In the data rows, zero lies at 4.5, halfway between 4 and 5.
Here is a table of points, one per row:
[5 6 6 5 6 2 4 4 5 2 4 3 0 3 2 6 6 4 3 3 1 6 1 5 7 6 3 4 6 4 7 4 3 7 6 3 7
 2 6 6 4 3 3 2 6 4 5 6 5 7 3 1 4 2 3 6 4 2 7 5 4 7 6 2]
[7 3 2 6 3 6 5 4 3 6 4 5 5 6 6 3 4 5 6 8 5 2 4 4 3 5 6 6 4 5 2 5 4 6 3 6 3
 4 4 2 5 6 7 6 6 5 9 4 3 4 5 6 5 4 6 5 5 5 3 3 4 7 3 5]
[5 4 1 6 6 7 9 4 5 6 4 5 5 5 3 4 5 6 3 4 5 7 6 2 6 4 5 2 4 4 4 3 6 5 3 5 6
 5 5 4 4 5 0 3 5 3 5 4 7 4 5 6 1 5 7 5 5 2 3 3 6 7 6 6]
[5 6 5 1 5 5 3 3 8 4 4 3 5 3 4 8 4 5 3 2 6 5 6 5 4 5 4 6 6 4 5 2 4 5 6 7 5
 5 5 6 5 3 7 4 5 4 5 5 5 5 7 7 3 3 4 4 3 4 3 7 4 6 9 5]
[4 6 3 3 3 3 4 3 4 2 8 2 1 5 3 7 7 3 5 5 3 5 2 6 7 6 3 1 3 4 5 5 2 0 4 3 2
 4 7 4 6 2 4 2 6 2 5 4 2 8 3 3 5 2 6 6 5 8 5 5 7 4 6 2]
[4 4 4 5 4 1 6 3 4 4 5 3 6 5 6 4 4 2 5 8 5 7 6 2 3 6 6 4 4 5 6 5 7 6 3 5 3
 6 4 4 6 7 3 5 6 6 5 3 2 3 6 8 7 5 6 5 6 6 7 3 6 5 4 4]
[0 4 4 5 8 6 5 3 3 7 3 7 4 5 5 5 1 6 6 2 6 3 4 4 3 0 8 5 5 4 1 3 6 4 5 7 7
 5 1 3 5 7 6 6 6 6 6 3 7 2 4 5 7 6 7 4 7 7 4 5 3 7 0 4]
[6 3 4 4 3 7 9 9 2 5 2 6 5 5 6 4 2 4 6 6 5 2 5 4 6 3 6 2 4 4 4 5 4 5 4 7 2
 5 4 5 5 6 7 7 7 7 6 2 2 2 4 6 7 5 5 5 3 6 2 4 2 4 2 4]
[0 6 8 4 5 8 4 4 6 7 4 7 4 2 3 3 6 5 3 4 6 2 5 2 5 5 6 6 7 3 5 5 2 4 3 5 3
 4 2 3 3 3 6 5 5 5 3 6 5 4 6 5 2 2 4 1 5 4 4 3 3 6 8 4]
[7 6 6 2 5 5 4 3 5 6 4 5 6 2 2 3 4 4 3 4 5 2 4 7 7 2 6 8 7 3 5 1 2 4 4 7 5
 6 4 3 2 5 4 5 3 4 3 7 4 4 5 6 3 7 4 3 8 4 5 3 2 9 4 6]
[5 1 5 5 4 8 6 4 3 3 4 4 6 7 7 3 1 4 6 6 6 6 6 3 2 4 4 4 2 5 4 5 5 4 4 6 3
 5 4 2 6 7 4 7 0 4 7 4 4 4 6 1 7 5 4 6 3 7 7 4 5 4 5 4]
[4 5 3 2 2 7 2 3 4 3 6 3 6 4 4 6 5 3 6 6 2 5 5 8 5 6 4 3 5 4 7 7 7 7 7 3 6
 0 6 6 5 4 2 3 5 8 4 5 7 6 1 4 7 6 5 5 5 6 6 6 4 3 6 6]
[5 3 3 2 4 3 3 9 5 2 7 4 1 3 5 7 5 5 5 5 2 6 7 6 4 4 5 5 4 5 5 5 7 0 8 3 3
 2 3 5 5 5 3 5 1 6 6 4 2 5 3 3 2 6 6 5 4 6 6 6 6 3 3 6]
[6 5 6 3 7 2 5 3 6 2 4 4 6 4 5 6 4 5 3 2 6 6 6 6 6 5 3 4 4 4 4 6 1 6 2 4 4
 1 3 6 3 3 2 4 5 4 5 4 6 5 6 6 3 3 2 3 5 3 8 7 3 4 3 7]
[5 4 6 4 6 7 2 8 5 3 7 4 7 4 4 6 7 5 7 6 8 4 0 5 4 7 4 4 4 4 7 6 3 6 7 4 7
 6 4 7 4 3 1 3 5 3 5 6 6 7 2 4 3 3 6 5 3 7 6 7 5 3 5 2]
[4 4 4 6 4 3 3 4 3 6 3 3 0 5 5 3 3 3 6 6 4 1 7 3 4 6 5 3 4 5 4 5 6 6 4 5 3
 5 6 6 5 6 3 5 1 5 3 3 3 3 6 2 1 6 5 5 4 7 7 3 6 3 1 6]
[6 4 2 6 1 2 4 3 5 6 5 5 6 5 5 3 5 4 2 1 6 3 6 2 5 3 6 6 4 5 4 5 2 4 3 4 7
 5 6 3 4 5 5 5 6 1 4 4 7 4 1 2 2 7 2 3 4 3 4 3 4 2 7 0]
[5 5 3 3 3 4 3 3 6 4 4 4 2 5 5 6 6 2 7 7 1 6 2 5 3 6 1 4 4 6 6 6 3 0 8 3 3
 2 6 6 4 4 3 3 1 3 2 4 7 5 3 4 4 2 7 3 2 2 6 6 4 4 2 1]
[4 4 1 6 1 1 5 4 3 4 3 6 6 4 4 5 3 8 7 2 6 1 4 3 2 5 5 4 4 5 4 4 6 4 3 3 2
 6 3 4 4 6 5 5 0 6 5 5 3 4 5 6 8 6 5 4 5 1 3 4 4 6 4 5]
[0 7 7 1 6 0 5 5 5 4 5 5 6 4 3 3 5 6 3 5 4 2 5 2 5 4 5 6 5 3 4 3 3 5 4 5 7
 6 5 3 2 1 6 4 4 3 5 6 6 4 5 6 4 2 3 6 5 3 2 2 3 4 4 6]
[5 6 5 6 6 6 1 9 6 6 4 6 5 3 3 4 4 3 4 3 5 7 6 6 5 4 5 4 6 4 3 2 1 5 2 5 4
 6 4 3 4 4 5 4 5 3 3 5 6 6 5 6 8 7 4 2 6 3 3 4 5 4 7 6]
[6 6 7 7 6 5 7 8 6 6 1 7 4 2 4 4 5 6 3 4 4 2 5 7 4 2 6 6 5 3 2 3 8 4 5 7 5
 4 3 4 3 4 5 4 5 2 4 6 5 3 6 5 7 5 2 2 7 4 4 4 3 3 6 6]
[7 5 6 3 7 6 1 3 6 6 3 4 5 4 5 4 5 6 3 4 3 2 6 6 8 4 3 5 5 3 3 3 4 4 4 4 6
 7 2 4 3 5 5 5 5 4 2 6 5 4 6 7 3 2 2 4 5 4 3 3 3 4 6 0]
[5 4 3 7 3 6 3 4 3 3 4 5 5 5 4 3 3 4 6 5 6 7 5 2 4 4 6 5 3 5 4 4 5 5 3 3 8
 5 5 4 6 4 7 5 6 6 4 3 1 4 6 7 6 5 7 5 3 5 7 3 4 3 4 6]
[6 6 6 4 5 6 5 2 7 8 5 5 5 3 3 7 6 3 3 3 6 6 6 5 6 3 6 7 6 2 7 6 3 6 8 4 5
 6 5 5 3 4 6 3 5 2 3 5 5 7 6 6 4 1 3 5 5 3 2 8 5 4 3 6]
[4 4 4 3 4 7 5 4 4 5 6 3 6 6 5 7 5 6 7 5 0 6 4 6 3 5 1 6 5 5 6 5 7 6 7 2 1
 8 5 6 4 3 8 4 6 6 4 4 6 6 2 2 2 7 6 4 3 6 6 6 4 3 5 6]
[5 3 3 5 3 2 4 4 6 6 5 4 6 5 5 3 5 6 6 6 6 6 5 2 7 4 3 4 3 6 3 6 6 5 5 3 3
 5 5 5 6 6 2 5 7 7 5 3 4 4 6 1 8 6 5 5 3 6 6 3 6 5 4 6]
[6 5 6 7 6 7 4 3 4 2 4 5 5 4 6 4 6 7 3 3 6 6 5 6 4 5 4 5 5 4 5 4 7 4 4 4 7
 5 6 4 4 4 7 5 6 3 2 5 6 5 6 5 3 6 2 4 5 3 3 2 3 8 1 7]
[5 3 5 6 3 1 3 3 1 5 5 5 6 6 8 3 3 5 5 6 5 7 4 3 1 4 6 3 3 6 3 6 5 6 4 7 3
 4 4 4 6 5 2 7 1 7 5 4 3 4 7 2 3 5 5 5 4 6 0 4 5 3 5 6]
[5 5 6 3 6 3 4 4 5 4 5 6 7 4 2 2 5 4 3 4 6 6 1 6 5 4 3 5 6 5 4 3 4 6 3 3 5
 1 6 7 4 4 7 4 5 4 2 5 5 4 1 4 4 2 2 5 5 3 3 8 8 4 4 0]
[5 2 5 7 5 4 6 4 3 3 7 2 2 7 7 6 5 0 4 4 2 4 1 3 1 8 3 1 2 9 6 8 5 0 4 3 4
 2 8 6 8 7 4 6 3 5 8 2 3 5 3 5 3 6 4 9 1 5 5 6 7 2 6 7]
These points spread out most along one direction. Take the direction at right angles to it along which they spread out most. Go by this last direction. How many in every 100 of the points above lie lower along it than each point below? Answers are rounded to whole numbers. More than half of the points above lie lower than the first one.
[6 6 6 4 5 6 5 2 7 8 5 5 5 3 3 7 6 3 3 3 6 6 6 5 6 3 6 7 6 2 7 6 3 6 8 4 5
 6 5 5 3 4 6 3 5 2 3 5 5 7 6 6 4 1 3 5 5 3 2 8 5 4 3 6] 77
[5 6 6 5 6 2 4 4 5 2 4 3 0 3 2 6 6 4 3 3 1 6 1 5 7 6 3 4 6 4 7 4 3 7 6 3 7
 2 6 6 4 3 3 2 6 4 5 6 5 7 3 1 4 2 3 6 4 2 7 5 4 7 6 2] 97
[4 4 4 3 4 7 5 4 4 5 6 3 6 6 5 7 5 6 7 5 0 6 4 6 3 5 1 6 5 5 6 5 7 6 7 2 1
 8 5 6 4 3 8 4 6 6 4 4 6 6 2 2 2 7 6 4 3 6 6 6 4 3 5 6] 68
[0 6 8 4 5 8 4 4 6 7 4 7 4 2 3 3 6 5 3 4 6 2 5 2 5 5 6 6 7 3 5 5 2 4 3 5 3
 4 2 3 3 3 6 5 5 5 3 6 5 4 6 5 2 2 4 1 5 4 4 3 3 6 8 4] 48
[5 4 1 6 6 7 9 4 5 6 4 5 5 5 3 4 5 6 3 4 5 7 6 2 6 4 5 2 4 4 4 3 6 5 3 5 6
 5 5 4 4 5 0 3 5 3 5 4 7 4 5 6 1 5 7 5 5 2 3 3 6 7 6 6] 35
[5 4 6 4 6 7 2 8 5 3 7 4 7 4 4 6 7 5 7 6 8 4 0 5 4 7 4 4 4 4 7 6 3 6 7 4 7
 6 4 7 4 3 1 3 5 3 5 6 6 7 2 4 3 3 6 5 3 7 6 7 5 3 5 2] 87
[6 5 6 7 6 7 4 3 4 2 4 5 5 4 6 4 6 7 3 3 6 6 5 6 4 5 4 5 5 4 5 4 7 4 4 4 7
 5 6 4 4 4 7 5 6 3 2 5 6 5 6 5 3 6 2 4 5 3 3 2 3 8 1 7] 42
[6 3 4 4 3 7 9 9 2 5 2 6 5 5 6 4 2 4 6 6 5 2 5 4 6 3 6 2 4 4 4 5 4 5 4 7 2
 5 4 5 5 6 7 7 7 7 6 2 2 2 4 6 7 5 5 5 3 6 2 4 2 4 2 4] 3
[0 7 7 1 6 0 5 5 5 4 5 5 6 4 3 3 5 6 3 5 4 2 5 2 5 4 5 6 5 3 4 3 3 5 4 5 7
 6 5 3 2 1 6 4 4 3 5 6 6 4 5 6 4 2 3 6 5 3 2 2 3 4 4 6] 55
[5 3 3 2 4 3 3 9 5 2 7 4 1 3 5 7 5 5 5 5 2 6 7 6 4 4 5 5 4 5 5 5 7 0 8 3 3
 2 3 5 5 5 3 5 1 6 6 4 2 5 3 3 2 6 6 5 4 6 6 6 6 3 3 6] 65
[5 2 5 7 5 4 6 4 3 3 7 2 2 7 7 6 5 0 4 4 2 4 1 3 1 8 3 1 2 9 6 8 5 0 4 3 4
 2 8 6 8 7 4 6 3 5 8 2 3 5 3 5 3 6 4 9 1 5 5 6 7 2 6 7] 58
